Rotation paths and how fast each direction turns (degrees per step)
Each turn is a multiple of 5 degrees from 10 to 175, or 0.
Each row of a path follows its step; steps can be skipped.
Path 1:
step 0: 18 -4 -6 20 9 -2 4 -10 9 9 20 0 -7 -12 -14 3 15 5 0 5 14 -2 26 -21 -2 14
 -4 -5 -16 -6 8 -9 32 23 3 -7 -5 10 17 -5 -10 28 -2 -1 -9 23 9 -4
step 1: -33 6 7 -9 14 3 -1 14 -6 -33 12 -13 -1 8 13 -7 -14 -11 -9 -8 -3 -2 -18 3
 6 -6 0 3 -6 2 9 -6 17 12 4 0 -15 11 -27 19 -27 19 -6 -3 11 -10 -8 -9
step 2: 19 2 -15 -19 -10 0 7 -10 11 -10 7 6 9 -15 -23 19 6 0 -7 -6 -13 27 -17 2
 17 -9 9 -1 8 23 9 14 -8 10 -29 22 4 -13 9 7 7 -8 -11 -3 6 1 -11 -14
step 3: 12 -23 3 14 32 8 -7 8 -7 22 10 -13 -36 -9 -6 0 -7 4 -3 -15 -6 -18 1 0 16
 3 -10 -7 -2 4 1 15 2 1 -2 0 9 35 15 -2 10 -10 19 6 2 -1 -11 0
step 4: 8 -6 -4 -15 -13 13 26 23 -8 -4 5 15 0 9 6 17 -19 31 1 -1 8 -4 -14 -7 -21
 -4 7 18 -9 2 -27 -3 10 17 10 -6 -5 12 -11 -5 -15 10 -1 -9 -12 -14 14 -4
step 5: -3 -10 -23 7 -9 26 9 -3 -13 -18 -8 1 8 1 -5 5 11 -40 -15 2 9 2 -5 15 -1
 8 -3 -4 -26 -4 17 0 21 -4 -1 10 -2 -8 19 -3 4 -19 -14 -7 0 4 13 -20
step 6: 2 -15 30 -3 26 -16 3 0 -8 1 -9 -7 -25 0 -18 3 -10 1 -8 0 1 9 -12 -11 0 2
 5 9 15 -9 14 -1 -10 -22 -4 15 -8 -1 -12 -16 12 11 -11 -22 34 2 8 -6
step 7: 10 -9 1 -1 -5 3 25 25 3 1 2 -20 9 6 -20 9 -10 -10 19 22 -18 7 -3 -21 3
 -15 -23 3 10 16 -14 -6 2 11 0 -25 6 -2 18 10 8 14 4 1 -14 15 -2 11
step 8: 3 7 7 11 -14 -5 -11 -14 -10 -10 6 -15 -21 -3 9 16 -23 3 -4 -15 24 -8 2
 -5 -16 -8 -17 2 -28 -8 5 -5 33 0 -2 2 14 -8 7 17 -7 -11 -12 14 3 -9 -20
 -3
step 9: 17 14 -13 -20 27 13 19 3 -13 -10 21 13 -1 -10 5 -6 2 1 10 9 10 -3 13 -12
 6 -3 10 -9 -9 -1 8 7 -2 10 -9 5 -20 -28 -24 0 11 9 1 0 31 -8 11 -7
Speeds:
5 -2 1 -4 11 1 -3 -5 2 5 -1 5 -1 -8 -1 1 -3 -3 -1 -1 -9 -2 3 -2 5 4 4 1
 1 -5 -4 -3 1 -2 5 4 -1 -8 3 -3 5 1 -3 1 1 -2 -1 -1
110
9 -4 3 0 3 -4 -4 8 1 5 1 -4 4 2 -6 5 4 5 -1 -4 -3 -7 -2 2 -2 -3 2 0 3 5
 1 -7 -2 -4 -1 -4 2 0 0 2 1 -7 -1 1 0 7 -4 2
90
3 -7 0 1 2 -4 -2 6 7 3 4 1 0 3 4 1 -4 -6 2 8 6 -4 1 -3 -4 1 -1 -3 3 -1
 -4 -1 -2 -1 -5 8 3 0 3 -2 -8 4 2 1 -5 -2 -3 -3
100
6 9 3 3 5 -1 1 -1 5 -3 -1 -1 -2 -5 3 -8 1 -1 0 3 1 4 -1 -2 -1 -6 -5 -1
 -1 -2 2 -6 2 6 -3 -3 0 -4 -1 4 -4 4 -3 2 4 5 -11 3
45
3 -7 7 0 -4 7 -3 -5 2 -2 3 6 -2 0 2 -2 -2 3 -3 3 6 -5 1 -5 2 -1 0 -2 -8
 7 -4 1 -2 3 1 -8 4 -1 -2 -3 2 -3 -2 7 1 -1 1 3
80
